[[-49  13  14  46 -11 -40  -1]
 [  2 -39 -31  -3 -20 -38   6]] ==> -1, 2

[-20 -18  23  28   9 -41] ==> -41, -20

[ 44 -10 -39  16  -4  -5   1] ==> 1, 44

[ 13   9  24 -42 -26] ==> -26, 13

[ 52   3 -33   1   9 -17  -1] ==> -1, 52

[-12  -5 -47  38   8] ==> 8, -12

[[ 32   6 -20   6]
 [-22 -17   1   3]
 [ 10 -48  35  21]] ==> 6, 10

[-44 -40  34 -11] ==> -11, -44

[[ 37  -6 -12   7  15  -3  -3]
 [-14   3  11  14 -22 -11  48]
 [ -7  11   4   6   2  31 -33]] ==> -3, -7
---
  4  -42  -34  -12   -6 -> 4
-49    3  -31  -56  -13 -> -49
 28   50  -36  -37  -55 -> 28
 12   30  -11   17   41 -> 12
 -4   40  -55   35    6 -> -4
-15   22  -34  -28   45 -> -15
---
-120.1   -18.6    46.3    96.8 Answer: 46.3

 -93.6    73.3  -146.9   -78.5   -49.2
 157.3    45.3   -39.6     7.7   -83.1
Answer: -83.1

-1.95   1.06   0.21  -0.55   1.48  -0.34   1.00 Answer: -0.34

-96.28  167.51  -86.70   77.06 Answer: 77.06

 -10.5   155.1    85.8   114.9    22.9    16.1   -47.5
  76.3    63.1    32.3    84.2  -105.0   -41.6  -189.6
Answer: -47.5

 0.09  -0.03   0.02  -0.08
-0.20  -0.03  -0.04   0.20
Answer: -0.04

-15.139  -12.529   -8.950   -5.230   20.073  -17.158   -5.525 Answer: -12.529

-0.14   0.15   0.06   0.09   0.14
-0.06   0.14   0.07   0.21  -0.01
Answer: -0.01

 175.09  -107.64   -69.61  -172.11 Answer: -69.61

  6.755  -12.271   11.798   -7.033  -17.698 Answer: -7.033
---
[[  4  22 -11 -35  13  -5 -39   3   1  -2   1 -28 -29 -21]
 [  5  19 -11  17  42  14 -53 -33   2  -3 -23   6 -10   0]
 [-13  15 -32 -11  -2  23 -26   2   0   7   7 -14   0 -31]
 [-26  19 -11  -4  -4  11 -45  -8 -13   2  -3  -6 -17 -22]
 [  0   0   0   0   0   0   0   0   0   0   0   0   0   0]] -> -21

[[ 16 -17 -12 -32 -14  -1  -4]
 [-25 -29  17 -16  18   2  -7]
 [ -5 -17   1   3  -1 -14   8]
 [ 18  -5  24 -45  -3  13   1]
 [ -1  -9 -11 -34   2 -11  -3]
 [ 15   6 -21 -19 -18 -19 -26]
 [-28 -21 -29  -9  10  16  17]
 [ -1  -6   5  22 -12 -17 -11]] -> -4

[[ -6   1  -4  -3  -6  -5  29  -6  42  42  15  34  39   8   0]
 [ -3   4  -5  -6  -3  -1  36  -1  41  42  13  38  41   7   5]
 [  3  -6   3   3   3   2 -21   2 -39 -38 -22 -25 -36 -12  -6]
 [  4  -5   5   6   4   1 -26   2 -36 -36 -15 -29 -34  -8  -5]
 [  4   1   2   2   4   4 -39   5 -45 -47 -10 -44 -44  -5   2]
 [  2   1   2   2   2   1 -14   2 -14 -15  -1 -15 -13   0   1]] -> 0

[[ 10 -19 -11   9  -5  10]
 [ 10 -16 -10  10   0  11]
 [ 14 -21  -4  11  -3  13]
 [  6  -8  -4   5  -1   6]
 [ 30 -52 -12  26 -13  29]
 [ -2   5  -2  -2  -1  -2]
 [ 14 -23 -10  12 -10  14]] -> 10

[[ 43  40   9  40  30 -20 -27 -26 -45  38 -18 -35]
 [ 44  23   0  18  39   7 -28 -23   1 -47  39  -6]
 [-36 -26 -22  39  27 -10  36  18  13  10 -20 -44]
 [-21  13 -41  11  28  35  19 -25  32  -7 -20 -38]
 [ 29 -36  27  15 -28 -39 -28  -6 -33  43 -21 -19]
 [ 35  47  33  -6 -44  43 -29 -19  23 -17 -34 -33]] -> -35

[[ -5 -18  16   7  19  17  -1  -8  -9 -12  27  -2   6  -7 -11]
 [  6 -13  21   1  37  16   0  18 -15  12 -21  -8  10  12 -12]
 [-21 -23 -17 -13  11  19   5  34   0  32  -5   2   1   5   1]
 [ -3  12 -13   0 -37 -10  -1 -18  14 -15  21  10  -5  -7  10]
 [-14 -17 -14  -7   3   9   2  15   2  16  -5   3   0   2   1]
 [ 13  30  14  11 -17 -19  -2 -20   3 -35  11   0  -3  -4   3]
 [-24 -20 -17 -11  13  18   4  45  -2  39 -11   0   3   4   0]
 [-32 -28 -15 -11 -18   7 -11 -16  10 -14   2  12  -4 -17   2]
 [ -2  36 -23  -3  -1  -7   8  33   2  35  12  -3   0  15   9]] -> -11
